One vector is turned by the same rotation once a tick. Each row is the vector after some number of ticks, and that number follows the row.
The counts run from 0 to 486.
|   0 |  -4 |   5 |   2 |  -3 |   3 | -13 |  -8 |   7 |  16 |  -4 |   8 |   0 |  -4 |  17 |   7 |  13 |  -3 |   7 |   7 | -11 |  -3 |   4 | -14 |  11 |  -7 |  14 |  13 |   5 |  -6 |  -6 | -10 | -11 |   3 |   4 |   4 |  -3 | -15 |   5 |  -5 |   4 |  -3 |  -8 |  -9 |   2 | -17 |  -5 |  14 |   2 | -29 |   0 |   6 |   1 |   3 |  -8 |   5 |  -3 | -15 |  -2 | -12 |  -4 |   2 |   1 |   4 |   1 | -18 |	432
|   0 |   2 |  13 |  -3 |  -8 |   3 | -17 |   0 |  14 |  15 |  -4 |  -2 |  -2 |  -5 |   7 |  -3 |  17 |  -5 |  -4 |   1 |  -2 |  -8 |  -9 |  -6 |  13 |  -9 |  13 |  15 |  13 |  -4 |  -1 | -16 |   5 |  11 |   4 |   1 | -10 |  -6 |  12 |  -5 |   5 |  -7 | -16 |  -5 |   2 |  -8 |  -8 |   9 |   6 | -25 |   1 |   7 |   4 |   8 |  -5 |   3 |  -4 | -14 |   4 |  -8 |  -6 |   3 |   5 |   7 |   3 | -14 |	49
| -10 |   4 |  -2 |   2 | -11 |  -4 | -10 |   5 |   4 |  13 |  -7 |   0 |  -2 |   7 |   3 |  -6 |  24 |   0 |  -7 |   6 |  -6 |  -6 |  -4 |  -9 |   5 |  -1 |  15 |   6 |  12 |   0 |   1 | -19 |   9 |  13 |   9 |   7 | -15 |  -3 |  11 |   1 |   7 |  -7 | -15 | -12 |  -3 |   1 |  -6 |   4 |  -4 | -22 |  -8 |   8 |   5 |   7 |  -4 |  13 |   5 | -13 |   9 |   2 |  -1 |   2 |   7 |  11 |  11 | -13 |	482
|  -1 |   0 |   1 |   6 |  -6 |   1 | -20 |  -6 |   8 |  17 | -13 |  -1 |  -7 |   5 |   7 |  -6 |  13 |   3 |   3 |  15 | -13 |  -5 |  -1 | -11 |  15 |  -5 |  11 |  10 |   8 |  -6 |  -7 |  -9 |   1 |  13 |   9 |   7 |  -6 |  -8 |   5 |  -3 |   8 | -10 | -11 | -14 |   3 |  -3 |  -3 |   8 |   1 | -22 |  -8 |  11 |  -3 |   5 | -11 |   6 |  -1 | -11 |   9 |   0 |   2 |   0 |   8 |  10 |   8 | -16 |	74
| -10 |   1 |  -9 |  11 |   0 |   0 | -14 |  -1 |  -5 |  15 | -10 |   8 |   2 |   4 |  11 |   7 |  22 |   2 |  -1 |  10 | -10 |  -9 |  -1 | -11 |   3 |   7 |  14 |   4 |  10 |   1 |  -2 | -11 |   2 |   4 |  10 |  10 | -12 |  -9 |  10 |  -5 |   2 |  -5 |  -1 | -14 |  -2 | -10 |  -6 |   5 |  -6 | -23 | -13 |   6 |   4 |  -1 | -11 |  12 |   3 | -15 |   7 |  -1 |  -2 |   3 |   5 |  14 |   6 | -15 |	97
|  -2 |  -4 |   4 |   4 |  -7 |   1 | -13 |  -7 |   4 |  15 |  -6 |   7 |  -3 |  -2 |  15 |   1 |  18 |  -2 |   4 |  14 |  -9 |  -5 |   4 |  -8 |  12 |  -5 |  19 |  11 |   4 |  -5 |  -6 |  -9 |  -9 |   3 |   7 |   5 |  -4 |  -9 |   3 |  -2 |  10 |   0 |  -7 | -14 |  -5 | -10 |   0 |  15 |  -1 | -30 |  -4 |   9 |  -2 |   3 |  -7 |   5 |   3 | -18 |   3 | -15 |  -2 |  -2 |  -2 |   7 |   5 | -13 |	88
|  -2 |  -1 |   5 |  -1 |  -1 |   8 | -18 |  -2 |  14 |  16 |  -5 |   1 |  -5 |  -2 |   7 |   3 |  13 |   0 |   0 |   9 | -10 |  -6 |  -4 | -22 |  11 |  -7 |  12 |  10 |   8 |  -5 |   3 | -19 |   2 |  11 |  10 |  12 |  -6 | -12 |   3 |  -4 |   5 | -11 | -13 |  -7 |   5 |  -9 | -10 |   5 |  -3 | -18 |  -6 |   4 |   0 |   5 |  -4 |   3 |  -7 | -12 |  -2 |   1 |   3 |   2 |   7 |   4 |   4 | -22 |	246
|  -8 |   0 |   5 |  -3 | -12 |   4 | -22 |   1 |  12 |  10 | -10 |   0 |   2 |  -2 |  13 |  -1 |  27 |   2 |  -4 |   7 |  -1 |  -2 |  -2 | -11 |   9 |   3 |  11 |   7 |   2 |  -8 |  -2 | -12 |  -2 |  14 |   0 |  15 |  -6 | -14 |   3 |   0 |   5 |  -6 | -11 |  -4 |   0 |  -5 |  -3 |   6 | -12 | -19 |  -7 |   5 |   3 |  15 |  -1 |  14 |   5 | -16 |  12 |  -2 |  -6 |  -6 |   2 |   0 |  -3 | -13 |	160
| -10 |  -3 |  -3 |   7 |  -2 |   1 | -12 |  -3 |   0 |   9 | -14 |   9 |  -5 |   2 |  11 |   4 |  22 |  10 |   1 |  12 | -13 |  -9 |   2 | -19 |   5 |   4 |  15 |   3 |   5 |  -2 |   1 | -14 |   0 |   1 |  11 |   8 | -11 | -12 |   1 |   3 |   5 |  -8 |  -2 | -14 |  -1 |  -7 |  -1 |   5 |  -8 | -22 | -11 |   4 |  -3 |  -1 |  -5 |  13 |  -5 | -17 |   6 |   2 |  -1 |   3 |   4 |   9 |   8 | -15 |	100
|  -9 |   6 |  -9 |   1 |  -8 |  -6 |  -9 |  -3 |   7 |   9 |  -3 |   3 |   8 |   2 |   4 |  -3 |  24 |   1 |  -5 |   5 |  -9 |  -3 |  -3 | -14 |  -1 |  -1 |  12 |   6 |   5 |  -2 |  -1 | -17 |   8 |  11 |   2 |   5 | -10 | -12 |   6 |  -5 |   1 |  -6 | -12 | -13 |   1 |  -1 | -11 |   4 |  -7 | -18 |  -6 |   6 |   6 |   6 |  -6 |  23 |   6 | -12 |   5 |   9 |   0 |   3 |  11 |   7 |   0 | -23 |	140
|  -5 |  -2 |   6 |   0 |  -3 |   7 | -16 |  -2 |  14 |  16 |  -6 |  -1 |  -5 |  -3 |   6 |  -1 |  12 |  -1 |   0 |   9 | -13 |  -6 |  -3 | -22 |  12 |  -7 |  10 |   9 |   9 |  -5 |   3 | -19 |   2 |  15 |   9 |  12 |  -7 | -11 |   5 |  -2 |   5 | -10 | -16 |  -6 |   5 | -10 |  -9 |   5 |  -4 | -20 |  -6 |   5 |  -1 |   5 |  -4 |   2 |  -6 | -12 |  -1 |   0 |   2 |   3 |   7 |   2 |   6 | -21 |	247
|  -9 |  -6 |  -1 |   1 |   1 |  -2 |  -6 |  -9 |  11 |  11 |  -6 |  -2 |  10 |  -2 |  10 |  -2 |  27 |  -1 |  -1 |  17 |  -5 |  -5 |  -1 | -14 |  12 |  -2 |  14 |   7 |   4 |  -8 |   1 |  -9 |  -1 |   9 |   7 |  11 |  -1 |  -6 |  12 |  -3 |   1 |  -3 |  -7 | -10 |   2 |  -8 |  -5 |   3 |  -4 | -25 |  -8 |   4 |  -1 |   1 |  -7 |   8 |   8 | -20 |  -1 |  -5 |  -8 |   4 |   4 |   0 |   0 | -23 |	119
|  -1 |   1 |   2 |   5 |  -3 |  -1 |  -9 | -11 |   3 |  10 |  -2 |   7 |   3 | -12 |  12 |   3 |  15 |  -2 |   0 |   4 | -17 |  -9 |  -5 | -10 |   6 |  -3 |  15 |  12 |   8 |   0 |  -3 |  -9 |   5 |   0 |   6 |  -8 | -13 | -13 |   7 |  -7 |   1 |  -2 |  -6 | -13 |  -3 | -16 | -10 |   9 |   5 | -26 |  -1 |   4 |   1 |  -7 | -13 |   8 |  -7 | -16 |  -1 |  -7 |   0 |   7 |   6 |   8 |  -2 | -20 |	427
|  -9 |  -2 |   4 |  -2 | -14 |   4 | -20 |   0 |  11 |   9 | -10 |  -2 |   3 |  -2 |  12 |  -3 |  27 |   2 |  -4 |   8 |  -3 |   0 |  -3 |  -8 |   9 |   4 |   7 |   8 |   2 |  -8 |  -2 |  -9 |  -2 |  17 |   2 |  14 |  -6 | -13 |   5 |   1 |   3 |  -6 | -11 |  -6 |   0 |  -5 |  -4 |   5 | -10 | -20 |  -9 |   6 |   3 |  16 |  -5 |  13 |   8 | -16 |  15 |  -2 |  -7 |  -6 |   2 |   0 |  -2 | -13 |	161
|  -8 |  -3 |   8 |   4 | -11 |   8 | -17 |  -6 |   2 |  10 |  -5 |   2 |  -3 | -11 |  11 |   2 |  13 |  -4 |  -2 |  11 |  -9 |  -2 |  -5 |  -7 |  11 |  -3 |   7 |  11 |   2 |  -2 |   0 | -15 |  -3 |  11 |  15 |  10 |  -9 | -14 |   2 |   3 |   5 |  -8 |  -7 | -15 |  -3 | -15 |  -8 |  11 |  -2 | -24 | -13 |   9 |  -2 |   7 | -13 |   2 |   0 | -14 |  11 |  -3 |   1 |  -4 |  -3 |   1 |   5 | -13 |	60
|  -5 |  -4 |   3 |  -5 | -15 |  -4 |  -7 | -12 |  16 |   3 |   1 |   1 |   6 |  -9 |   7 |  -8 |  23 |   1 |  -4 |  12 | -12 |   0 |  -4 | -12 |   8 |  -8 |  11 |  11 |  -2 |  -8 |   1 | -13 |   3 |  15 |   4 |   6 |  -4 | -11 |   1 |   3 |   5 |  -2 | -15 | -12 |  -2 |  -2 |  -8 |   8 |  -6 | -21 |  -6 |   6 |  -2 |   7 |  -6 |  14 |   7 | -18 |   4 |  -4 |   2 |   1 |   2 |  -4 |  -2 | -22 |	147
|  -4 |  -5 |  10 |   0 | -13 |   5 | -17 |  -7 |   9 |   5 | -12 |   1 |   0 | -15 |  15 |  -2 |  21 |   8 |  -2 |   6 | -16 |  -5 |  -5 |  -9 |  12 |   5 |  11 |   8 |   2 |  -8 |  -5 |  -2 |  -1 |  10 |   1 |   3 | -11 | -17 |  -1 |   3 |   4 |  -2 |  -9 |  -4 |  -3 | -11 |  -1 |   6 |  -9 | -22 |  -2 |   4 |  -2 |   5 |  -7 |   7 |  -3 | -21 |  14 | -11 |  -1 |  -3 |  -1 |  -1 |  -4 | -12 |	189
|  -2 |  -5 |   4 |  -6 | -13 |  -4 |  -7 |  -9 |  16 |   3 |   5 |   4 |   8 | -12 |   8 |  -6 |  26 |   0 |  -7 |   9 |  -7 |  -4 |  -9 |  -7 |   7 |  -8 |  12 |  13 |   1 |  -7 |   6 | -12 |   8 |  13 |   5 |   4 |  -6 |  -8 |   5 |   0 |   5 |   1 | -12 |  -9 |  -3 |   0 | -11 |   6 |  -3 | -19 |  -7 |   5 |   2 |   5 |  -8 |  12 |   7 | -21 |   5 | -10 |   0 |   4 |   1 |  -1 |  -5 | -20 |	149
|  -1 |  -9 |  -1 |   1 |  -3 |  -4 | -10 | -13 |  13 |   3 |  -8 |   9 |   3 |  -5 |   9 |  -3 |  25 |  13 |   2 |  15 | -15 |  -7 |  -1 | -16 |   7 |  -2 |  14 |   6 |   0 |  -8 |   2 |  -5 |   4 |   6 |   7 |   6 |  -6 | -10 |   1 |   3 |   4 |  -1 |  -4 | -10 |   0 |  -1 |  -1 |   5 |  -6 | -19 | -11 |   4 |  -5 |  -3 |  -8 |  14 |  -1 | -23 |   4 |  -5 |   0 |   7 |   3 |   4 |   0 | -20 |	318
|  -3 |  -6 |  14 |  -6 |  -8 |   2 |  -6 |  -6 |  16 |   3 |  -5 |   5 |   5 | -16 |  13 |   4 |  20 |   3 |  -2 |   0 |  -8 |  -6 |  -8 | -10 |   7 |  -4 |   7 |  13 |   7 |  -7 |   1 | -12 |   1 |   8 |   8 |  -3 |  -9 | -14 |   5 |   3 |  -4 |  -7 |  -8 |  -4 |   3 | -17 |  -8 |   7 |   4 | -27 |   1 |   3 |   1 |   7 |  -7 |   6 |  -5 | -22 |   7 |  -6 |  -9 |   4 |   1 |   0 |  -2 | -18 |	19
|  -7 |   0 |  -3 |  -4 |  -8 |  -4 |  -7 |   6 |  12 |  10 |  -4 |   6 |   5 |   6 |   5 |   0 |  27 |   5 |  -6 |   2 |  -3 |  -7 |  -4 | -14 |   0 |  -3 |  13 |   7 |  10 |  -3 |   5 | -18 |   9 |  13 |   5 |   7 | -11 |  -5 |  10 |   1 |   2 |  -6 | -13 |  -6 |   2 |   2 |  -8 |   3 |  -5 | -19 |  -6 |   4 |   7 |  10 |  -1 |  19 |   5 | -18 |   6 |   2 |  -6 |   7 |   8 |  10 |   5 | -18 |	137
|  -3 |  -9 |  -1 |   3 |  -5 |  -5 |  -4 |  -9 |   9 |   5 |  -7 |  12 |   1 |  -1 |   8 |  -1 |  21 |   9 |   3 |  13 | -15 |  -6 |  -2 | -11 |   7 |  -6 |  12 |   9 |   4 |  -4 |   3 |  -9 |   3 |   8 |  15 |   3 |  -7 |  -4 |   8 |   7 |   3 |  -3 |  -4 | -14 |   2 |  -2 |  -4 |   8 |   2 | -23 | -11 |   8 |  -4 |  -1 | -11 |  12 |   1 | -23 |   7 |  -5 |   0 |  10 |   2 |  10 |   9 | -18 |	105
|  -4 |  -1 |   2 |  -1 |  -8 |   0 | -16 |   3 |  10 |  12 |  -6 |   4 |  -2 |   6 |   7 |  -1 |  24 |   1 |  -4 |  11 |   2 |  -6 |  -5 |  -6 |   8 |  -7 |  13 |  11 |   8 |  -3 |   5 | -18 |   5 |  11 |  14 |  11 |  -7 |  -2 |  10 |   2 |   6 |  -8 |  -8 | -12 |   1 |   2 |  -6 |   8 |   1 | -20 | -13 |  10 |   3 |  11 |  -6 |  10 |   5 | -17 |  11 |  -2 |  -5 |   3 |   3 |  13 |   8 | -14 |	479
|  -3 |  -7 |  -5 |   4 |  -4 |  -4 | -11 | -13 |   9 |   5 |  -8 |   9 |   3 |  -4 |  10 |  -2 |  25 |  12 |   2 |  16 | -17 |  -5 |   0 | -17 |   6 |   0 |  13 |   6 |  -1 |  -7 |   0 |  -5 |   1 |   7 |   7 |   8 |  -5 | -12 |   1 |   1 |   4 |  -2 |  -3 | -12 |   0 |  -2 |  -3 |   5 |  -9 | -18 | -13 |   5 |  -4 |  -3 |  -9 |  17 |   0 | -21 |   5 |  -3 |   3 |   5 |   4 |   3 |  -1 | -21 |	317
|  -2 |  -1 |  -1 |  -5 | -13 |  -4 | -13 |   1 |  17 |  11 |  -2 |   3 |   6 |   2 |   6 |  -4 |  23 |   5 |  -2 |   0 |  -8 |  -2 |  -5 | -13 |   5 |  -3 |   8 |  10 |   9 |  -7 |   0 | -10 |   7 |  21 |  -2 |   8 |  -9 |  -9 |  12 |   0 |   0 |  -4 | -18 |  -1 |   5 |   1 |  -9 |   2 |  -5 | -18 |  -3 |   5 |   7 |  11 |  -6 |  17 |   6 | -17 |   6 |  -4 |  -3 |   6 |  10 |   5 |   0 | -20 |	351
|   1 |  -3 |  -4 |   0 |  -7 | -10 |  -7 |  -8 |  10 |   7 |  -1 |  10 |  12 |  -1 |  10 |  -2 |  28 |   4 |  -1 |   4 |  -6 |  -6 |  -3 |  -6 |   3 |  -4 |  15 |  11 |   7 |  -5 |   0 |  -4 |   6 |   6 |   0 |  -2 |  -9 |  -5 |  13 |  -4 |   1 |   3 |  -6 |  -8 |  -1 |  -2 |  -7 |   8 |   2 | -25 |  -4 |   5 |   5 |  -1 | -10 |  19 |   5 | -22 |   4 | -12 |  -7 |  10 |   5 |  10 |  -2 | -18 |	324
|  -3 |  -4 |  -3 |   1 |  -7 |  -2 | -10 |  -6 |   2 |   9 |  -5 |  12 |   0 |  -1 |  16 |   6 |  25 |   2 |   1 |  16 |  -6 |  -5 |   4 |  -6 |   5 |  -3 |  20 |   9 |   1 |  -4 |  -5 | -10 |  -6 |  -3 |  12 |   3 |  -3 | -11 |  -1 |  -1 |   8 |  -3 |   0 | -18 |  -4 |  -3 |  -2 |  14 |  -2 | -24 |  -5 |   8 |   0 |   6 |  -7 |  13 |   8 | -19 |   9 |  -8 |   0 |  -2 |  -2 |  11 |   2 | -15 |	302
|  -4 |  -7 |  10 |   1 | -15 |   3 | -16 |  -8 |   9 |   6 | -10 |   3 |   1 | -13 |  15 |  -2 |  18 |   7 |  -1 |   6 | -15 |  -4 |  -4 |  -5 |  13 |   4 |   9 |  10 |   3 |  -8 |  -7 |  -1 |  -3 |  13 |   2 |   4 | -10 | -16 |   2 |   4 |   3 |  -1 |  -8 |  -5 |  -3 | -12 |  -2 |   7 |  -6 | -24 |  -3 |   5 |  -1 |   7 | -10 |   7 |   0 | -22 |  15 | -13 |  -3 |  -2 |  -1 |   0 |  -3 | -11 |	190
|  -2 |  -5 |  -1 |  -1 |  -5 |  -1 | -11 |  -3 |   5 |   9 |  -5 |  12 |   0 |   0 |  16 |   6 |  25 |   4 |   1 |  16 |  -5 |  -8 |   2 |  -7 |   6 |  -3 |  21 |   9 |   3 |  -6 |  -2 | -11 |  -5 |  -1 |  14 |   5 |  -1 |  -9 |  -1 |  -1 |   9 |  -4 |   0 | -16 |  -3 |  -2 |  -2 |  13 |  -1 | -23 |  -5 |   8 |   0 |   7 |  -5 |  10 |   8 | -22 |   9 |  -8 |   0 |  -2 |  -1 |  12 |   3 | -15 |	303
